(in the rows, 128 means zero)
One turn moves every row onto another: examples first, then more rows asked:
k336: [119 150 121 111 100 112 127 131  87 144 105 103  93 138  86 120 129 139
 130 140 143 123 149 166 149 126 123 131 156 132 130 123 151 140 122 157
 156 101 149]
k490: [ 93 116 115 139 108 124 165 117 151 133 116 150 115 165  98  63 150 110
 139 130 153 116 124 111 134 132 138  91 130 147 106 118 141 116 146 140
 148 125 156]
k288: [133  81  87 143 132 104 116 109 152 129 108 123 101 141 102  81 162 107
 105 124 123 107 127 133 125 129 109 104 145 149  99 133 139  97 143 139
 119 124  90]
k817: [116 141 134 111  97 121 135 114  90 154 112 116  84 139  75 109 156 132
 140 138 156 107 146 154 139 126 121 124 163 129 120 126 151 144 118 156
 164 103 155]
k704: [133  87  83 146 139  98 114 110 141 140 108 103  88 140 106  89 160 109
 111 125 112 119 121 125 134 119 124  97 146 148 107 147 158 112 153 149
 123 122  95]
k761: [ 88  98 100 147 124 109 155 129 149 152  97 111 130 120 108  99 189 115
 119 128 127 119 150 147 153 125 101 130 133 149 130 135 148 113 127 124
 126 109 111]
k401: [104 101 132 130 114 146 142  98 139 137 102 128  69 157 109 117 180  98
 108 144 153 134 150  97 134 135 132 150 130 119 110 132 117  92 145 108
 155 116 125]
k352: [117 119 129 125 105 113 118  96 114 153 127 115  89 129 105  95 146 116
 104 169 175 109 123 136 134 120 143 127 175 128 116 122 121 118 131 104
  95  96 167]
k808: [ 93 131  88 136 106 110 144 138 144 132 112 128 124 166 120  86 121 116
 134 131 137 139 128 135 158 121 157  94 131 153 131 125 156 120 163 138
 142 119 145]
k334: [124  99 135 109  99 128 122  92 142 119 108 102  83 151  98 103 112 119
 127 129 159  99 176 132 163 123 116 144 148 119 123 111 159 160 140 133
 142 107 152]
k364: [130  91  82 146 142 101 120 115 149 137 104 108 101 140 107  82 149 109
 102 127 108 119 128 132 129 127 113 107 135 147 104 133 148 104 147 152
 117 123  93]
k665: [120 129 127 133 126 108 120 109 108 155 121  88  91 123 104  94 126 126
  94 174 156 133 119 129 133 124 144 129 152 126 117 114 125 118 132 119
  96  99 173]
k769: [125 132 124 126 122 106 126  99 114 151 129 101  80 129 115 104 130 118
 110 173 164 120 118 131 139 120 150 126 171 126 117 132 140 133 138 117
  93  98 172]
k460: [118 126 130 128 117 110 136 103 121 145 117 111  95 129 108  88 126 122
  94 172 161 113 130 134 130 130 130 138 159 127 107 114 114 117 124 117
  86  98 173]
k835: [120  87 145 116 100 141 102  98 128 131 111  87  89 144  75  92 130 124
 117 128 163 112 168 122 149 122 118 138 131 119 124  89 145 136 137 124
 160 111 152]
k696: [115  94 111 155 146 100 167 128 133 125  95  88 104 117 103 106 186 134
 125 130 130 127 128 113 141 143  91 115 127 141 114 148 149 122 127 135
 137 111 125]
k841: [125 153 125 111 107 125 123 135 101 132 118 113 107 135  81 113 124 138
 128 144 154 126 145 170 133 138 114 137 146 130 121 101 136 122 112 150
 158 109 142]
k18: [133 107 137 112 119 132 121  99 145 112 116  91  83 147  96 102 101 123
 126 136 157 115 166 125 152 132 114 144 132 116 117  99 160 155 138 141
 147 115 153]
k480: [122  97  94 141 126 100 142 131 148 107 110 114 118 121 122 128 179 125
 133 131 153 119 130 149 154 138 100 118 153 149 131 149 151 114 132 108
 129 109 102]
k530: [118 114 102 142 111 112 140 141 132  96 113 124 121 160 104  84 127 134
 129 130 158 140 110 116 136 145 137  84 124 150 113 113 127  98 149 125
 153 122 146]
k290: [133  84  87 141 134 104 119 101 152 137 113 123  90 143 106  86 168 100
 117 125 124 104 123 130 130 122 120  99 154 147 102 146 155 110 149 143
 121 124  92]
k441: [103 108 118 126 111 126 153  99 133 133  90 124  58 164 130 134 164  99
 112 142 139 131 157 103 156 128 139 150 144 121 119 161 136 118 158 117
 142 108 129]
k676: [104 117 108 130 118 133 124 119 130 138  99 103  77 157 128 139 151 104
 102 148 134 159 151 116 153 126 150 151 126 124 133 138 132  97 161 110
 149 111 117]
k437: [ 97 100 101 141  87 100 147 125 116 121  94 126 104 166 103  84 153 128
 133 117 151 119 122 112 156 126 146  77 148 153 123 144 140 121 158 126
 151 110 155]
k138: [126  95 133 113 102 137  88 103 128 129 119  82  88 142  88 107 122 122
 123 130 164 123 163 133 159 117 131 135 138 121 137  96 158 141 146 120
 159 109 144]
k501: [129 143 139 110 104 129 135 118 104 132 121 128  93 137  73 105 146 134
 138 143 167 106 141 155 125 140 108 130 156 127 109 109 136 128 108 152
 163 110 149]
k415: [116 112 105 148 155 120 146 126 157 141 134 102 113 114 109 113 189 111
 145 141 145 136 118 132 138 131 114 116 130 142 126 135 169 117 133 128
 144 122 108]
k14: [118 120 119 128 131 136 148 113 149 110 104 122  77 158 128 130 138 104
 105 154 143 148 150 107 137 148 126 159 121 118 109 130 120  95 147 118
 142 119 120]

k334 goes to k138
k817 goes to k336
Now these:
k696 goes to k761
k14 goes to k401
k530 goes to k490
k769 goes to k665
k288 goes to k290

